(in the rows, 100 means zero)
Each path below is one point turned by a fixed rotation once a step. After each direction that follows a path, write how fast that rotation turns it, in degrees a step (0 if it stays still).
Each turn is a multiple of 5 degrees from 10 to 175, or 0.
Each row of a path follows its step; steps can be skipped.
Path 1:
step 3: 109; 102; 115; 109; 123; 102; 81; 102; 89; 108; 75; 93; 104; 90; 97; 88; 98; 118; 109; 80; 102; 91; 101; 97; 101; 114; 121; 115; 122; 111; 95; 88; 102; 97; 73; 88; 129; 105; 113; 99; 112; 95; 119; 99; 102; 119; 102; 96; 71; 118; 154; 74; 88; 102
step 8: 118; 79; 111; 106; 130; 112; 95; 106; 97; 132; 91; 97; 94; 89; 106; 99; 101; 94; 52; 102; 107; 114; 82; 104; 88; 108; 82; 107; 72; 88; 98; 91; 96; 106; 102; 111; 107; 71; 131; 89; 92; 93; 116; 102; 96; 99; 81; 98; 66; 107; 94; 93; 77; 109
step 10: 81; 126; 93; 97; 95; 104; 94; 84; 85; 86; 72; 95; 81; 108; 108; 92; 111; 108; 73; 92; 116; 96; 85; 83; 86; 131; 109; 86; 114; 96; 99; 93; 111; 103; 79; 78; 87; 137; 86; 93; 108; 120; 85; 90; 74; 128; 95; 112; 91; 123; 97; 103; 89; 108
step 11: 86; 105; 111; 95; 100; 108; 84; 79; 116; 81; 75; 84; 123; 88; 141; 83; 100; 122; 87; 103; 92; 97; 91; 111; 70; 99; 109; 85; 115; 77; 103; 118; 89; 100; 85; 94; 113; 98; 114; 104; 101; 82; 99; 79; 115; 86; 108; 79; 66; 95; 88; 83; 111; 91
step 17: 89; 59; 92; 91; 63; 86; 86; 74; 104; 79; 69; 86; 120; 88; 108; 95; 72; 101; 96; 101; 98; 104; 91; 116; 84; 95; 87; 104; 105; 80; 121; 90; 115; 102; 79; 76; 107; 119; 101; 105; 85; 97; 99; 100; 97; 99; 69; 112; 95; 104; 90; 115; 89; 89
step 24: 101; 79; 111; 105; 130; 100; 90; 80; 89; 103; 118; 91; 112; 94; 100; 96; 59; 108; 99; 93; 91; 111; 86; 91; 94; 87; 96; 110; 107; 119; 110; 93; 122; 116; 108; 84; 120; 137; 104; 67; 109; 119; 126; 111; 115; 103; 100; 109; 81; 88; 86; 74; 95; 100
step 25: 93; 108; 95; 112; 116; 122; 106; 96; 92; 69; 76; 112; 69; 91; 94; 92; 71; 84; 69; 108; 87; 98; 88; 101; 100; 111; 87; 114; 106; 116; 97; 78; 111; 89; 94; 90; 123; 98; 104; 108; 94; 100; 100; 90; 105; 125; 62; 82; 106; 116; 102; 87; 65; 95
step 32: 91; 91; 100; 116; 81; 128; 95; 80; 115; 104; 79; 92; 109; 118; 97; 105; 75; 106; 101; 100; 84; 99; 92; 114; 87; 108; 101; 98; 132; 100; 105; 118; 86; 112; 89; 86; 104; 120; 87; 81; 131; 102; 94; 118; 111; 117; 85; 84; 104; 149; 83; 92; 107; 84
step 33: 107; 111; 113; 112; 97; 103; 67; 78; 92; 89; 90; 95; 93; 101; 119; 93; 113; 74; 107; 93; 105; 62; 73; 107; 94; 130; 88; 71; 107; 94; 90; 104; 100; 93; 113; 80; 105; 97; 106; 92; 77; 117; 79; 109; 113; 90; 97; 101; 70; 115; 92; 89; 65; 98
step 40: 111; 54; 82; 120; 102; 117; 102; 94; 101; 94; 85; 91; 91; 84; 113; 79; 101; 75; 81; 101; 77; 115; 90; 97; 77; 106; 92; 93; 91; 102; 98; 114; 85; 78; 82; 94; 98; 118; 102; 75; 84; 109; 119; 101; 74; 87; 94; 78; 103; 111; 92; 92; 68; 95
Directions:
100; 103; 106; 100; 100; 100; 99; 94; 91; 99; 94; 93; 102; 95; 100; 104; 99; 98; 92; 101; 95; 100; 99; 100; 103; 98; 95; 103; 99; 96; 91; 97; 105; 100; 107; 104; 102; 92; 93; 99; 104; 103; 94; 95; 105; 95; 100; 103; 93; 99; 103; 95; 104; 101
130
104; 98; 91; 103; 102; 99; 101; 99; 93; 103; 105; 109; 95; 96; 97; 96; 105; 103; 97; 98; 103; 105; 96; 98; 106; 101; 97; 100; 107; 103; 100; 101; 107; 102; 101; 104; 107; 101; 97; 94; 101; 98; 108; 99; 96; 91; 101; 102; 98; 98; 105; 95; 92; 100
70
98; 101; 95; 107; 100; 100; 99; 96; 95; 101; 106; 99; 92; 94; 102; 97; 107; 105; 97; 102; 94; 100; 92; 94; 98; 104; 98; 103; 92; 100; 102; 96; 102; 91; 98; 105; 95; 97; 103; 103; 99; 101; 97; 103; 100; 104; 94; 103; 100; 108; 98; 110; 99; 99
170
104; 99; 108; 105; 103; 102; 97; 97; 99; 94; 102; 98; 101; 104; 101; 97; 98; 93; 106; 96; 98; 104; 99; 92; 104; 104; 99; 104; 95; 103; 96; 100; 101; 101; 93; 105; 102; 103; 111; 103; 100; 100; 100; 101; 94; 89; 100; 100; 96; 94; 94; 99; 103; 94
115
100; 99; 104; 95; 105; 94; 99; 96; 103; 102; 102; 101; 108; 96; 111; 99; 97; 105; 95; 106; 99; 100; 98; 99; 96; 102; 96; 106; 96; 101; 105; 99; 105; 99; 111; 99; 99; 102; 101; 98; 98; 98; 100; 95; 92; 98; 108; 94; 105; 99; 94; 100; 94; 98
110
106; 98; 100; 100; 102; 106; 101; 107; 97; 95; 104; 96; 99; 101; 99; 104; 101; 97; 94; 105; 111; 104; 105; 108; 99; 102; 94; 97; 98; 92; 97; 99; 107; 100; 98; 103; 95; 105; 99; 104; 98; 103; 96; 99; 92; 100; 91; 92; 102; 104; 101; 98; 97; 99
170
95; 99; 97; 93; 99; 100; 99; 106; 95; 92; 98; 104; 101; 101; 108; 98; 101; 94; 105; 98; 105; 93; 96; 97; 91; 98; 101; 105; 105; 106; 94; 100; 103; 96; 94; 104; 102; 94; 99; 97; 99; 105; 96; 98; 99; 101; 106; 94; 97; 104; 106; 104; 97; 98
95
Path 2:
step 1: 99; 104; 109; 86; 92; 108; 99; 112; 82; 113; 87; 99; 109; 120; 118; 101; 87; 94; 112; 71; 112; 89; 73; 98; 67; 77; 74; 90; 89; 126; 94; 101; 84; 109; 88; 96; 114; 122; 102; 77; 90; 89; 107; 112; 89; 89; 87; 108; 113; 89; 73; 98; 109; 78
step 6: 86; 112; 89; 91; 103; 108; 106; 121; 98; 115; 78; 108; 96; 103; 104; 94; 85; 81; 73; 74; 99; 113; 140; 90; 108; 109; 72; 98; 103; 128; 103; 103; 86; 110; 112; 105; 87; 114; 91; 78; 101; 97; 114; 120; 110; 106; 115; 109; 104; 112; 88; 130; 93; 92
step 7: 97; 97; 101; 87; 70; 108; 100; 139; 81; 101; 101; 100; 107; 105; 73; 123; 96; 77; 101; 94; 107; 68; 117; 117; 133; 97; 88; 99; 97; 121; 90; 105; 103; 87; 107; 94; 99; 99; 96; 93; 110; 92; 99; 118; 125; 102; 92; 123; 125; 108; 97; 99; 84; 105
step 21: 109; 101; 124; 87; 114; 93; 82; 107; 120; 77; 68; 110; 93; 115; 84; 113; 103; 122; 108; 110; 111; 108; 86; 127; 101; 76; 108; 94; 105; 87; 95; 83; 105; 105; 105; 79; 100; 103; 105; 104; 101; 102; 98; 99; 102; 87; 134; 95; 70; 89; 108; 71; 101; 113
step 23: 88; 106; 83; 107; 106; 82; 113; 101; 109; 115; 99; 83; 113; 102; 72; 93; 118; 82; 76; 132; 78; 98; 93; 120; 86; 72; 97; 103; 89; 86; 87; 97; 90; 94; 89; 110; 110; 88; 63; 103; 95; 104; 115; 101; 120; 89; 116; 98; 92; 101; 118; 112; 98; 81
step 24: 100; 107; 76; 92; 115; 98; 107; 89; 88; 103; 103; 115; 82; 80; 58; 94; 102; 85; 77; 99; 97; 123; 104; 94; 96; 82; 110; 102; 86; 117; 96; 98; 119; 102; 96; 94; 104; 74; 111; 96; 94; 112; 129; 102; 118; 106; 113; 108; 88; 114; 126; 102; 127; 114
step 25: 104; 97; 94; 117; 112; 109; 87; 96; 73; 101; 100; 136; 120; 69; 81; 80; 99; 91; 85; 120; 96; 98; 95; 86; 127; 112; 87; 90; 91; 88; 102; 93; 96; 96; 123; 92; 82; 94; 111; 97; 77; 85; 110; 104; 134; 97; 99; 109; 103; 100; 86; 103; 128; 99
step 26: 123; 84; 118; 102; 82; 122; 93; 97; 113; 101; 82; 135; 143; 107; 87; 105; 99; 80; 112; 114; 91; 113; 90; 97; 120; 91; 85; 88; 104; 101; 90; 76; 102; 85; 98; 111; 100; 83; 118; 93; 92; 101; 117; 101; 109; 79; 101; 80; 99; 103; 104; 88; 90; 101
step 29: 107; 87; 87; 100; 77; 102; 119; 90; 110; 120; 103; 94; 98; 87; 95; 87; 105; 89; 98; 119; 87; 115; 97; 116; 94; 108; 98; 93; 71; 112; 88; 85; 110; 93; 81; 90; 90; 89; 109; 108; 115; 109; 103; 78; 65; 126; 83; 118; 75; 78; 119; 85; 109; 114
step 39: 87; 94; 133; 76; 82; 95; 103; 80; 100; 109; 88; 113; 92; 125; 109; 127; 102; 105; 126; 102; 85; 103; 110; 113; 99; 102; 102; 95; 118; 95; 83; 92; 89; 107; 94; 88; 71; 123; 83; 97; 78; 90; 92; 104; 119; 88; 84; 90; 112; 84; 117; 122; 85; 100
Directions:
99; 103; 98; 108; 97; 103; 93; 104; 100; 99; 104; 105; 105; 92; 102; 100; 105; 96; 105; 98; 97; 94; 96; 96; 104; 99; 105; 96; 96; 102; 102; 104; 94; 102; 95; 94; 105; 100; 89; 96; 104; 95; 97; 107; 94; 97; 98; 99; 98; 97; 103; 99; 102; 104
120
103; 99; 101; 99; 100; 101; 93; 102; 100; 102; 106; 98; 91; 99; 101; 107; 103; 102; 93; 107; 103; 104; 110; 100; 102; 99; 96; 99; 103; 94; 94; 97; 94; 105; 93; 99; 99; 98; 97; 96; 101; 107; 97; 99; 96; 92; 107; 104; 104; 99; 102; 103; 107; 99
40
96; 104; 94; 93; 99; 99; 104; 104; 106; 101; 107; 94; 102; 96; 104; 96; 103; 96; 105; 100; 103; 104; 93; 97; 95; 96; 95; 105; 105; 96; 101; 109; 96; 108; 97; 105; 100; 93; 100; 101; 99; 102; 106; 103; 99; 98; 101; 94; 99; 105; 98; 98; 100; 93
80
97; 103; 103; 99; 94; 101; 106; 98; 108; 107; 100; 102; 97; 98; 102; 102; 110; 99; 92; 103; 98; 97; 102; 98; 91; 101; 108; 102; 96; 92; 99; 100; 101; 100; 104; 99; 101; 108; 97; 103; 100; 103; 100; 99; 95; 103; 104; 98; 92; 105; 97; 102; 95; 107
60
94; 94; 96; 100; 96; 103; 97; 98; 95; 99; 104; 104; 99; 96; 92; 97; 93; 97; 98; 97; 98; 108; 100; 96; 100; 102; 98; 103; 102; 103; 102; 104; 102; 101; 95; 108; 102; 101; 103; 95; 97; 106; 86; 98; 94; 102; 105; 99; 94; 99; 100; 100; 91; 103
160
94; 112; 97; 99; 95; 106; 98; 98; 100; 96; 104; 98; 96; 99; 100; 101; 99; 105; 99; 94; 98; 99; 91; 97; 98; 94; 104; 96; 98; 100; 97; 95; 103; 92; 103; 96; 100; 99; 102; 100; 100; 111; 97; 104; 105; 100; 107; 103; 107; 98; 98; 95; 100; 98
110
98; 94; 100; 99; 103; 104; 102; 95; 96; 105; 111; 99; 99; 102; 99; 96; 97; 96; 106; 103; 98; 102; 100; 102; 101; 99; 109; 104; 97; 96; 101; 100; 100; 102; 104; 93; 95; 100; 99; 103; 96; 109; 97; 104; 101; 106; 92; 99; 98; 102; 110; 105; 110; 99
70
